Every row has a hidden score. In each pair, how much higher is the second row's than the first's? 10 means about the same, 20 much higher and 0 much lower. The score is a weighted sum of the row's numbers plus the product of two more (or one squared), each taken from its middle value.
tensor([0.7, 0.8, -0.1, -1.1, -0.9, -0.4, 1.1, -0.8, 1.1, -1.3])
tensor([-0.2, -0.1, -0.8, 0.2, 1.5, -0.6, -0.3, -0.5, -1.0, 0.3]) -> 7
tensor([0.4, -1.3, 0.8, -0.9, -0.4, -0.8, 0.2, -0.5, -1.0, 0.4])
tensor([0.2, -0.5, 0.4, -1.2, 0.0, -1.0, 1.3, 0.2, 0.0, -0.9]) -> 11
tensor([0.0, -0.7, 0.7, -0.8, -0.6, -0.7, 1.5, 0.5, -0.4, -0.6])
tensor([0.0, -0.9, 1.4, -1.1, -1.1, -1.0, 1.0, 0.2, -0.4, -1.6]) -> 13
tensor([-0.2, 1.2, -1.1, 1.0, -0.2, 1.1, -0.7, -0.2, 0.7, 0.7])
tensor([-0.4, -0.6, -0.5, -0.5, 0.4, -0.5, -0.2, 0.5, 0.0, 0.8]) -> 11
tensor([-0.1, -1.1, 1.8, -1.9, -0.3, -1.3, -0.2, 0.4, 0.2, -1.0])
tensor([-0.7, -0.4, -0.9, 0.4, 0.7, 0.0, 0.1, 0.5, -0.7, 0.9]) -> 3
tensor([0.3, -0.6, 0.9, -0.5, 0.5, -0.2, 0.9, -0.3, 0.0, -1.0])
tensor([-2.4, 0.2, -1.7, 1.3, 0.4, 0.3, -1.2, 1.1, -0.2, 1.9]) -> 12
tensor([0.2, -0.5, 0.8, -0.8, -0.2, -0.6, 0.9, 0.1, -0.1, -0.9])
tensor([-0.7, -0.9, -0.1, -0.7, 0.4, -0.4, -0.6, 0.0, 0.1, 0.0]) -> 10
tensor([-0.1, 1.7, 0.3, 1.2, -2.5, 2.0, -1.6, -1.7, 3.0, 2.5])
tensor([-0.4, -0.2, -0.5, -0.3, 0.2, 0.1, 0.0, 0.7, -0.1, 0.5]) -> 9
tensor([-0.1, 5.3, -2.1, 4.9, -1.3, 3.9, -2.9, 0.0, 0.3, 0.6])
tensor([0.5, -0.4, 0.3, 0.1, 0.2, 0.3, 1.1, 0.7, -0.4, -0.3]) -> 4
tensor([-2.2, 0.0, -1.9, 1.0, -0.5, 1.2, -1.6, 1.9, 1.1, 1.6])
tensor([1.0, 0.4, -0.3, -1.2, 0.6, -0.7, 1.1, 0.1, -0.1, -1.3]) -> 8
tensor([1.0, 0.5, -0.4, -0.6, 0.1, 0.3, 0.7, -0.4, 0.4, -1.1])
tensor([-0.1, 2.0, -0.7, 2.4, 0.5, 0.8, -2.5, -0.8, -1.8, 1.0]) -> 11
tensor([-0.5, -0.3, -0.5, 0.0, -0.6, 0.6, 0.2, 1.5, 0.6, 0.3])
tensor([0.3, -0.4, 0.9, -0.8, -0.3, -1.0, 1.4, 0.3, -0.2, -0.5]) -> 5
tensor([0.3, -0.5, 0.5, -0.3, 0.2, -0.5, 0.7, 0.4, 0.0, 0.1])
tensor([0.4, 0.3, -0.7, 0.2, 1.4, 0.0, 0.0, 0.7, -0.1, -0.4]) -> 12
tensor([-0.2, -0.5, 0.1, -0.3, 0.7, -0.2, 0.2, 0.8, -0.8, -0.3])
tensor([0.2, -0.1, -0.3, -0.1, 0.6, 0.3, 0.1, 0.6, 0.2, 0.0]) -> 10
tensor([-0.2, 1.5, 0.1, 1.5, -0.5, 0.3, -1.7, -2.4, 0.5, 1.7])
tensor([0.6, 1.2, 0.3, -0.9, -2.1, 0.6, 0.1, -0.2, 1.8, 0.1]) -> 17
tensor([0.3, -0.8, 0.3, -0.4, 0.3, 0.0, 1.2, 0.0, -0.6, -0.6])
tensor([-0.8, 0.4, 0.1, -0.3, -2.2, -1.0, 0.6, 1.6, 1.4, 1.2]) -> 4
tensor([-1.9, -0.4, -1.0, 0.1, 0.6, -0.7, -1.9, 0.5, 0.3, 0.9])
tensor([1.2, 0.5, 1.0, -0.5, -0.5, 0.1, 0.6, -1.8, 0.8, -0.3]) -> 7
tensor([0.0, -0.9, 0.1, -0.8, 0.8, -2.1, 0.6, 0.1, -1.0, -0.7])
tensor([-0.1, -0.1, -0.7, 0.2, 0.8, 0.4, 0.1, 0.6, -0.4, -0.1]) -> 9
tensor([0.3, 0.4, -0.5, -0.2, 0.6, -0.2, 0.4, 0.1, -0.2, -0.4])
tensor([0.0, -0.9, 0.4, -0.9, 0.2, -0.9, -0.2, -0.1, 0.0, -0.9]) -> 12
tensor([0.1, 3.0, -2.0, 2.9, 2.3, 0.8, -1.0, -0.5, -1.3, -0.5])
tensor([-0.6, 0.5, -1.0, 1.6, 0.6, 0.3, -0.8, -0.1, -0.6, 1.5]) -> 10
tensor([0.4, 0.0, -0.1, -1.1, -1.5, 0.2, 0.3, 0.8, 0.9, 0.4])
tensor([-0.6, -0.4, -0.8, 0.4, 0.5, 0.5, 0.3, 1.0, 0.2, 0.1]) -> 6
tensor([0.6, -0.4, 1.0, -0.3, -0.9, -0.6, 1.2, -0.4, -0.4, -0.4])
tensor([-1.2, -1.7, 1.3, -1.7, -0.7, -2.0, -1.2, 0.2, 0.7, -0.6]) -> 17
tensor([1.3, 2.4, -0.4, 2.8, 0.2, 1.8, -1.7, -2.3, -0.1, 0.6])
tensor([0.0, -0.9, 0.8, -0.9, 0.3, -0.3, 0.8, 0.5, -0.7, -0.6]) -> 12
tensor([-0.7, 0.2, 0.1, -0.4, -1.3, 0.1, 0.8, 1.5, 0.7, 0.3])
tensor([0.0, -0.9, 1.3, -1.0, -0.5, -0.9, 0.5, 0.1, 0.0, -1.5]) -> 15
tensor([0.3, -0.5, 1.1, -0.1, 0.0, -0.6, 0.8, -1.1, -0.4, -0.3])
tensor([0.2, -0.9, 1.0, -0.6, -0.1, -0.3, 0.7, 0.4, -0.2, -1.2]) -> 14
tensor([-2.5, 0.7, -2.4, 2.1, 0.7, 0.8, -2.7, 0.8, -0.8, 2.1])
tensor([-0.3, -0.1, -0.4, -0.6, 0.2, -0.7, 0.5, 0.6, -0.1, -0.3]) -> 13
tensor([-0.8, -1.1, 0.5, -0.8, -0.5, -0.8, -0.4, 0.1, 0.3, -0.4])
tensor([1.2, 0.9, 0.3, 0.2, -1.4, 1.5, -0.4, -0.8, 1.3, 0.5]) -> 11
tensor([0.3, -1.2, 2.3, -1.4, -1.3, -1.5, -0.5, -0.2, -0.1, -2.1])
tensor([-1.1, -1.4, 0.0, -0.8, 0.3, -1.2, -0.5, 0.1, -0.6, -0.2]) -> 5
tensor([-0.8, 0.3, -0.9, -0.4, 0.0, 0.5, -0.6, 1.0, 1.2, 0.2])
tensor([0.0, -1.1, 1.1, -0.3, -0.6, -0.7, 0.4, -0.6, -1.2, -0.4]) -> 5
tensor([0.0, -0.9, 0.6, -0.4, -0.3, -0.5, 0.8, 0.0, -1.0, -0.5])
tensor([-2.4, 0.0, -2.4, 1.8, 1.3, 0.1, -2.4, 0.3, -1.7, 1.5]) -> 6
tensor([1.5, 1.0, 0.0, 1.0, -0.1, 1.7, -0.6, -1.3, 1.0, 0.0])
tensor([-0.1, -0.1, -0.2, 0.2, -0.6, 0.5, -0.2, -0.2, -0.3, 1.1]) -> 10
tensor([0.5, -0.3, 0.7, -0.1, -0.4, -0.1, 0.5, -0.5, -1.0, -0.2])
tensor([-2.2, -0.1, -2.2, 1.7, 1.2, 0.0, -2.2, 0.0, -1.1, 2.3]) -> 7
tensor([0.2, 0.2, -0.3, 0.2, 0.4, 0.2, 0.3, 0.3, 0.2, 0.0])
tensor([-0.5, 0.4, -0.8, 1.3, 1.4, -0.1, -0.9, -0.2, -1.8, 1.1]) -> 8
tensor([0.3, -0.6, 0.8, -0.9, -0.4, -0.3, 0.7, -0.2, -0.3, -0.5])
tensor([-0.2, -0.6, 0.2, -0.4, -0.3, -0.9, 0.8, 0.5, -0.3, -0.3]) -> 10
tensor([0.2, -0.3, -0.4, 0.2, 0.4, 0.3, 0.8, 0.8, -0.3, 0.1])
tensor([0.4, -0.9, 0.8, -0.8, 0.1, -0.7, 0.8, 0.2, -0.1, -0.9]) -> 12
tensor([0.2, -0.5, 0.4, -0.5, 0.3, 0.3, 0.5, 0.4, 0.0, -0.5])
tensor([0.1, -0.1, -0.3, 0.2, -0.3, 1.2, 0.2, 0.8, 0.2, 0.4]) -> 10
tensor([0.3, 1.4, -1.4, 1.1, 0.1, 2.2, -1.0, 1.0, 1.1, 0.3])
tensor([1.0, 0.5, 1.6, -0.1, -2.1, 0.2, 0.0, -1.8, 1.4, 0.9]) -> 10
tensor([0.6, 0.5, -0.1, 0.5, 0.0, 1.1, 0.2, -0.6, 0.4, 0.2])
tensor([1.4, 1.0, 1.5, 1.3, -0.5, 1.1, -0.8, -2.4, 1.1, 0.7]) -> 11
tensor([1.9, 1.7, 1.4, 1.2, 0.5, 0.1, 0.2, -2.5, 0.7, -0.9])
tensor([0.4, -0.5, 0.6, -0.2, 0.2, 0.0, 1.4, 0.4, -0.4, -0.4]) -> 10
tensor([1.3, 1.5, -0.3, 0.8, -0.1, 1.8, 0.6, 0.5, 1.0, -0.4])
tensor([0.1, 1.0, -0.1, 0.4, -1.0, 1.0, 0.5, 0.9, 1.0, 0.1]) -> 9
tensor([0.8, 0.2, -0.1, 0.9, 0.6, 0.1, 0.5, 0.0, -0.4, -0.3])
tensor([0.2, -0.7, -0.2, -0.2, 0.8, 0.3, 0.4, 0.3, -0.5, -0.2]) -> 11
tensor([0.2, 0.0, 0.5, 0.8, 1.3, -0.3, -1.0, -1.3, -0.9, 0.1])
tensor([0.8, -0.1, 0.9, -0.4, -0.7, 0.6, 0.6, -0.3, 0.8, 0.0]) -> 13
tensor([-1.8, -0.2, -1.1, 0.5, 0.9, -0.3, -2.1, 0.5, 0.0, 1.2])
tensor([0.2, -0.8, 0.4, -0.7, 0.0, -0.5, 0.9, 0.0, -0.6, -0.4]) -> 8
tensor([0.1, -0.3, 0.7, -0.4, 0.1, 0.0, 1.1, 0.2, -0.5, -0.9])
tensor([0.2, 0.2, -0.7, 0.4, 0.1, 0.6, -0.4, 0.1, 0.7, 0.8]) -> 12
tensor([-1.0, 0.1, -1.2, 1.3, 1.2, -0.3, -1.0, -0.3, -0.4, 1.7])
tensor([1.4, 0.9, 1.0, -1.0, -0.9, -0.7, 0.7, -1.4, 0.6, -0.8]) -> 17
tensor([0.5, -0.1, 0.5, -0.7, 0.7, -0.2, 1.5, 0.0, -0.3, -1.0])
tensor([0.5, -0.9, 0.8, -0.5, 0.2, -0.3, 1.1, 0.4, -0.6, -0.6]) -> 12
tensor([0.0, -0.5, 0.5, -0.6, -2.2, 0.0, 0.0, 0.4, 0.8, 0.5])
tensor([0.9, 0.9, -0.6, -0.3, 0.0, 0.9, 1.4, 1.3, 0.5, -1.0]) -> 5
tensor([0.0, -0.4, 0.9, -0.2, -0.4, -0.4, -0.4, -0.8, -1.0, 0.4])
tensor([0.6, 2.8, 0.1, 3.1, 0.5, 1.7, -3.3, -3.0, -0.5, 1.7]) -> 13
tensor([0.4, 0.5, 0.1, -0.1, -0.8, 1.2, 0.3, -0.7, 0.1, -0.4])
tensor([-0.2, -0.2, -0.7, 0.6, 0.5, 0.6, 0.0, 0.8, 0.0, 0.6]) -> 11
tensor([-0.1, 0.3, -1.1, 0.5, 1.3, 0.5, -0.7, -0.5, -0.6, 0.1])
tensor([0.4, 1.5, -0.8, 1.7, 0.5, 1.5, -0.3, 0.6, -0.2, -0.2]) -> 12
tensor([0.0, 0.0, -0.2, -0.2, -0.9, 0.1, -0.2, 0.5, 0.7, 0.4])
tensor([0.8, 2.0, -0.4, 2.3, 0.9, 1.5, -0.4, -1.6, -0.2, 0.1]) -> 2
tensor([0.1, -0.6, 0.8, -0.6, 0.0, -0.2, 0.5, 0.3, -0.4, -0.6])
tensor([-0.2, -0.4, -0.3, -0.2, 0.7, 0.5, 0.3, 0.3, -0.4, -0.3]) -> 9
tensor([-0.1, -0.7, 0.3, -0.5, 0.4, 0.6, -0.2, 0.2, -0.1, 0.4])
tensor([-0.5, -0.5, 0.2, 0.2, 0.3, 0.2, -1.0, 0.6, -0.2, 0.2]) -> 12
tensor([0.4, -0.4, 0.1, -0.2, 0.7, 0.2, 0.2, 0.2, -0.7, -0.1])
tensor([0.2, -0.5, 0.7, -0.2, -0.1, 0.1, 0.3, 0.7, 0.0, -0.7]) -> 12
tensor([-0.3, -0.2, 0.1, -0.7, -0.7, -0.9, 0.7, 1.0, 0.3, 0.5])
tensor([0.2, 1.8, 0.4, 2.6, -1.0, 2.3, -2.1, -1.9, 2.5, 1.7]) -> 9
tensor([0.2, -0.8, 0.9, -0.9, -0.5, -0.5, 0.6, 0.0, -0.2, -0.9])
tensor([-0.1, 0.0, -0.6, 0.0, 0.7, -0.3, 0.4, -0.2, -0.6, -0.1]) -> 8
tensor([-2.3, 0.0, -1.8, 1.1, 1.0, -0.7, -1.3, -0.1, -0.6, 2.2])
tensor([-1.1, 0.1, -0.6, 1.1, 1.3, -0.1, -0.8, 0.1, -0.6, 0.9]) -> 10
tensor([0.3, -0.7, 0.9, -0.5, 0.4, -0.3, 0.9, -0.1, 0.1, -0.3])
tensor([0.0, -0.4, -1.3, -0.4, 1.1, 0.4, -0.3, 0.9, 0.2, 0.4]) -> 14
tensor([-2.1, 0.4, -1.7, 1.0, 1.2, -0.3, -2.1, 0.4, -0.3, 1.4])
tensor([-0.2, 1.3, -0.2, 1.0, -2.1, 3.0, -1.2, 0.5, 3.1, 2.2]) -> 11
tensor([0.4, -0.7, 0.4, -0.8, 0.7, -0.8, 0.8, 0.5, -0.6, -0.5])
tensor([0.3, -1.1, 0.8, -0.7, -0.1, -0.5, 0.0, -0.1, -0.2, -0.8]) -> 10
tensor([-0.2, -0.1, -0.6, -0.6, 0.5, -0.7, 0.7, 1.1, -0.2, -0.3])
tensor([1.8, 1.8, 0.2, 0.1, -1.2, 2.0, -0.5, -2.5, 1.2, 0.4]) -> 11
tensor([-0.5, 0.8, -0.6, 1.9, 2.4, -0.7, -2.4, -0.3, -3.3, 1.0])
tensor([0.1, -0.7, -0.5, -0.7, 1.0, 0.1, 0.4, 0.3, -0.2, 0.0]) -> 9
tensor([0.4, 0.6, -0.6, 0.8, -0.7, 1.8, -0.1, 0.4, 0.5, 0.3])
tensor([-0.2, -0.5, -0.3, -0.9, 0.1, -0.9, 0.8, 0.3, -0.3, -0.5]) -> 11
tensor([0.5, 2.0, -1.2, 0.7, 0.0, 1.6, 0.2, 0.9, 1.2, -0.6])
tensor([0.3, 0.7, -0.8, 0.8, 0.0, 1.2, 0.4, -0.1, -0.6, -0.2]) -> 9
tensor([0.3, -0.5, 0.1, 0.2, 0.7, -0.2, 0.5, 0.0, -0.5, -0.6])
tensor([0.6, -0.1, 0.7, -0.8, 0.7, -0.3, 1.0, -0.4, 0.4, -0.7]) -> 8
tensor([-0.2, -0.4, -0.2, 1.0, 0.9, 0.1, -0.4, -0.3, -1.5, 0.6])
tensor([-1.1, 0.2, -1.2, 1.0, 0.6, -0.1, -1.1, -0.2, -1.0, 1.2]) -> 12
tensor([0.4, -0.3, 0.8, -0.6, -1.6, -0.3, 1.0, -0.5, 0.0, 0.4])
tensor([-0.2, -0.6, 0.4, 0.4, 0.3, -0.5, -0.6, -0.1, -1.1, -0.2]) -> 10
tensor([0.2, -0.4, -0.2, 0.0, 0.7, 0.0, 0.1, 0.5, -0.7, -0.3])
tensor([0.4, 0.0, 0.2, -0.2, 0.7, 0.2, 0.9, -0.3, 0.4, -0.3]) -> 7
tensor([-2.6, 0.1, -2.5, 1.5, 1.0, 0.2, -2.2, 0.6, -1.0, 1.7])
tensor([-0.8, -0.3, -0.9, 0.0, 0.5, 0.6, -0.3, 0.5, 0.2, 0.4]) -> 12
tensor([-1.7, -0.3, -1.7, 1.3, 0.8, -0.2, -1.8, 0.1, -1.2, 1.4])
tensor([0.1, -1.1, 0.6, -0.7, 0.1, -0.3, 0.8, 0.3, -0.3, -0.7]) -> 14
tensor([0.4, 0.0, 1.2, -1.2, -2.9, -0.6, 1.5, -0.3, 0.4, 0.5])
tensor([0.2, -1.2, 1.0, -1.4, -0.8, -2.1, 0.0, -0.3, 0.3, -0.9]) -> 14
tensor([0.6, -0.5, -0.2, -0.5, 0.8, 0.3, 0.8, 0.2, -0.4, -0.2])
tensor([0.3, -0.7, 0.6, -0.6, 0.5, -0.2, 1.0, 0.0, -0.5, -0.6]) -> 10
tensor([-0.4, -0.3, -1.0, 0.4, 0.5, -0.8, 0.0, 1.1, -1.2, 0.3])
tensor([0.3, 0.4, 0.1, 0.5, 1.1, -0.6, 0.5, -0.6, -1.8, -0.5]) -> 6
tensor([0.2, -0.7, 0.9, -0.5, 0.3, -0.3, 1.1, 0.2, -0.8, -1.1])
tensor([-1.2, -0.3, -1.3, 0.4, 0.7, -0.8, 0.0, 0.8, -0.9, 0.3]) -> 12
tensor([-0.5, -0.6, 0.6, -0.5, 0.3, -0.2, -0.5, 0.0, -0.5, -0.5])
tensor([0.1, -0.8, 0.7, -1.0, -0.1, -0.5, 0.8, 0.2, -0.3, -0.8]) -> 10
tensor([-0.6, -0.4, -0.1, 0.5, 0.9, 0.3, 0.5, 0.1, -0.4, 0.2])
tensor([-1.5, 1.7, -2.3, 1.8, -0.1, 0.6, -2.2, 0.6, 1.0, 1.5]) -> 15
tensor([0.8, 0.0, 0.4, -0.4, -0.5, -0.5, 1.4, -0.4, 0.5, -0.6])
tensor([-0.8, -0.3, 0.4, 0.0, -0.3, -0.1, 0.1, 1.3, 0.1, 0.0]) -> 12
tensor([-0.5, -0.7, 0.0, -0.4, 0.4, -1.0, 1.1, 0.3, -0.5, -0.1])
tensor([-0.1, -0.9, -0.3, -0.3, 0.8, -0.1, 0.4, 0.3, -0.7, 0.4]) -> 10
tensor([-0.8, -0.5, -0.6, 0.7, 1.3, -0.2, -0.9, 0.2, -1.4, 0.3])
tensor([1.7, 1.3, 0.5, 0.9, 0.5, 0.8, 0.1, -2.0, 0.5, -0.8]) -> 10
tensor([0.2, -0.4, 0.2, -0.7, 0.0, -0.8, 1.1, 0.3, -1.3, -0.1])
tensor([0.2, -0.2, -0.3, 0.4, 0.9, 0.4, 0.5, 0.7, -0.6, 0.2]) -> 9
tensor([-0.5, 1.3, -1.1, 0.2, -2.2, 2.1, -0.1, 1.8, 2.7, 1.0])
tensor([-1.7, -0.6, -1.3, 0.9, 1.2, -0.5, -1.4, 0.5, -0.7, 0.8]) -> 10
tensor([0.4, -0.6, 0.7, -0.5, 0.5, -0.7, 1.3, 0.3, -0.4, 0.0])
tensor([0.3, -0.8, 0.3, -0.7, 0.5, -0.6, 1.4, 0.2, -0.2, -1.2]) -> 14
